In the rows, 128 means zero.
Each path below is one point turned by a fixed rotation once a step. After each direction that follows a path, write how fast that rotation turns it, in deg/step (0 if it stays still).
Each turn is a multiple of 5 degrees from 10 to 175, or 0.
Each row of a path follows its step; steps can be skipped.
Rotation 1:
step 0: [128 128 134 122 128 135 126 135 133 120 139 118 129 120 123 138 127 135
 144 119 130 124 134 133 131 134 137 120 123 121 127 123 127 127 122 128
 132]
step 1: [130 121 135 124 122 129 123 129 120 127 129 115 130 115 113 134 131 136
 126 121 120 123 130 135 118 120 130 125 127 121 137 130 130 124 129 126
 135]
step 2: [135 129 130 118 125 125 126 126 132 116 136 128 132 127 123 134 123 139
 124 126 132 125 133 142 128 121 135 133 121 127 135 120 122 122 127 117
 140]
step 3: [133 131 122 125 117 127 122 129 125 123 137 128 125 116 120 130 128 147
 132 124 124 118 142 130 135 118 129 127 126 132 129 128 129 125 126 133
 124]
step 4: [125 125 130 135 126 130 119 133 130 119 134 126 135 122 126 134 117 142
 124 133 130 131 133 138 125 117 130 127 129 130 145 133 127 135 125 132
 127]
step 5: [131 133 119 124 136 132 123 133 131 135 127 135 131 123 116 133 120 138
 128 121 133 130 146 141 124 121 135 133 133 130 130 128 129 132 130 128
 129]
step 6: [124 123 126 131 128 139 127 127 129 135 147 122 130 121 122 129 118 141
 133 125 133 130 141 124 124 132 129 125 129 137 133 121 122 134 129 125
 128]
step 7: [121 126 124 124 132 130 131 129 128 124 133 124 130 117 113 132 118 132
 138 127 114 135 130 139 118 127 126 134 135 134 136 126 133 130 132 123
 124]
step 8: [131 123 133 126 128 124 129 125 144 130 134 125 125 120 120 134 126 128
 142 129 137 134 140 141 121 125 127 125 126 132 130 115 130 125 127 125
 132]
step 9: [127 124 127 125 123 138 118 124 134 127 130 121 128 112 123 122 139 140
 136 121 125 129 127 135 120 122 127 124 130 132 129 121 127 127 133 118
 121]
step 10: [129 124 128 128 133 115 129 133 132 118 135 123 129 122 126 124 132 139
 127 126 129 136 133 133 121 118 126 131 133 122 143 115 125 123 126 119
 123]
[130 126 130 125 130 129 127 131 130 125 126 124 128 130 127 131 131 128
 125 125 127 123 126 125 131 129 130 130 126 126 130 129 127 126 126 131
 129] => 25
[124 127 128 127 127 129 128 128 127 128 129 129 126 133 129 130 128 131
 127 128 131 128 125 127 125 127 126 130 132 128 122 129 131 124 125 130
 129] => 0
[128 127 131 128 128 130 125 129 130 129 124 129 128 126 128 131 129 124
 130 129 131 130 128 131 126 126 129 124 127 126 128 132 131 130 128 132
 129] => 95
[128 126 131 127 124 133 130 129 129 130 132 131 127 126 130 127 130 129
 128 127 126 126 128 127 130 128 129 124 130 128 126 127 124 127 129 132
 124] => 125
Rotation 2:
step 0: [120 127 131 140 131 147 136 131 134 133 120 119 136 123 138 130 125 125
 124 123 130 125 133 128 128 140 129 122 128 140 129 117 138 125 119 128
 129]
step 1: [127 116 129 112 111 138 129 136 122 130 139 130 131 131 135 122 130 136
 125 126 125 131 129 132 131 136 123 143 132 137 121 132 125 128 126 122
 125]
step 2: [116 126 114 124 123 125 126 119 127 144 136 131 122 130 110 134 128 131
 129 135 126 120 128 119 129 131 134 137 123 126 141 133 125 128 129 129
 132]
step 3: [129 124 129 138 130 123 131 124 132 134 126 132 114 131 127 122 129 116
 131 131 116 127 130 145 129 136 132 119 125 117 128 127 129 115 114 133
 125]
step 4: [134 131 124 118 123 129 139 123 134 120 110 130 147 133 132 126 124 133
 133 127 113 127 130 133 118 130 126 130 123 126 120 123 133 122 132 129
 130]
step 5: [123 133 135 113 136 131 123 119 133 122 128 115 127 126 127 133 124 126
 129 126 134 128 135 126 126 134 120 140 126 146 135 132 140 128 118 130
 132]
step 6: [119 122 126 136 123 143 129 132 136 130 137 140 120 122 130 132 132 132
 123 126 131 129 138 124 126 129 118 129 114 129 123 139 122 129 120 129
 114]
step 7: [115 123 128 121 125 126 127 139 123 135 132 139 130 132 124 134 129 121
 127 131 124 116 127 130 125 128 149 136 123 122 114 118 133 127 130 128
 126]
step 8: [130 129 112 117 137 128 131 135 122 127 131 123 125 138 116 118 120 123
 130 137 117 140 137 132 128 126 128 125 130 123 138 122 133 126 120 130
 130]
step 9: [137 136 125 138 126 138 137 120 129 135 120 114 129 127 133 133 136 127
 133 120 117 126 143 117 134 135 123 128 124 126 127 124 133 115 127 128
 129]
step 10: [124 128 136 113 124 120 133 125 131 127 132 130 135 126 141 132 133 120
 128 128 122 123 124 129 135 135 114 139 128 131 116 132 121 130 115 118
 129]
[127 128 129 130 129 129 126 126 126 132 126 127 129 129 129 135 128 124
 130 128 131 125 128 128 127 128 132 129 128 131 129 126 129 125 129 127
 131] => 155
[130 127 128 127 129 129 130 127 128 126 132 129 131 128 132 126 130 127
 128 128 128 123 128 133 128 129 129 130 124 127 126 126 126 128 132 125
 128] => 120
[123 130 126 125 131 128 128 126 128 129 128 126 126 126 129 125 124 125
 128 134 130 126 125 126 128 130 126 126 127 128 128 128 129 129 130 125
 129] => 130
[127 125 128 126 130 131 125 126 126 129 131 129 128 128 129 133 129 130
 124 128 127 124 124 127 130 127 126 129 130 126 128 132 127 127 128 130
 124] => 80
Rotation 3:
step 0: [128 125 135 131 135 127 132 139 125 132 120 144 129 125 122 136 133 129
 126 120 122 134 125 129 125 127 127 128 135 124 133 137 129 136 139 143
 137]
step 1: [140 143 122 128 133 123 126 124 132 129 122 133 130 117 125 137 139 132
 130 128 128 124 138 136 123 133 128 119 128 125 119 137 123 131 133 122
 141]
step 2: [137 138 134 123 123 126 133 124 119 135 126 131 127 111 128 134 138 130
 134 134 123 134 120 118 134 127 128 134 128 130 137 133 130 129 140 138
 131]
step 3: [141 132 129 132 135 135 117 129 126 128 131 126 135 125 127 136 132 116
 134 129 124 120 129 140 135 131 119 132 132 123 128 135 118 140 133 136
 136]
step 4: [134 122 129 125 124 127 125 132 131 128 120 125 131 118 122 136 141 128
 130 135 108 130 120 130 129 134 129 123 128 142 122 135 138 128 133 131
 135]
step 5: [131 137 137 127 128 125 118 123 136 126 126 131 138 124 127 118 143 129
 128 131 128 124 132 127 129 142 128 128 136 132 134 135 117 131 131 144
 129]
step 6: [130 116 130 137 124 123 117 133 118 132 123 129 127 117 126 134 144 133
 134 120 123 129 128 122 133 134 116 123 118 127 126 128 123 135 133 133
 135]
step 7: [137 143 139 126 125 130 129 133 124 124 123 129 125 129 118 137 137 131
 120 125 117 130 138 130 135 139 125 127 139 130 125 120 124 133 125 135
 133]
step 8: [128 135 141 129 127 124 126 129 122 132 135 143 134 123 129 129 141 135
 146 128 125 127 125 131 124 132 122 126 127 134 117 129 135 138 130 131
 130]
step 9: [139 127 126 122 121 139 127 132 122 127 129 133 130 121 128 133 136 147
 123 131 129 119 132 139 139 134 130 128 128 129 129 127 121 131 136 139
 133]
step 10: [128 132 129 138 132 130 123 134 123 132 115 132 122 126 130 133 129 134
 140 134 127 136 128 131 134 137 118 128 144 137 123 135 133 133 139 135
 130]
[127 123 124 130 127 128 127 130 130 128 131 129 130 126 128 131 131 128
 129 124 128 124 129 132 127 124 128 127 127 125 128 129 126 130 126 127
 129] => 135
[126 124 129 131 129 128 129 125 128 128 128 124 129 128 125 128 131 124
 127 131 129 125 128 128 127 127 126 128 129 135 131 128 125 127 126 128
 129] => 45
[131 133 131 128 126 128 131 126 124 129 133 126 128 128 127 132 129 126
 130 128 126 128 128 127 128 125 126 131 126 127 128 124 127 129 126 125
 128] => 70
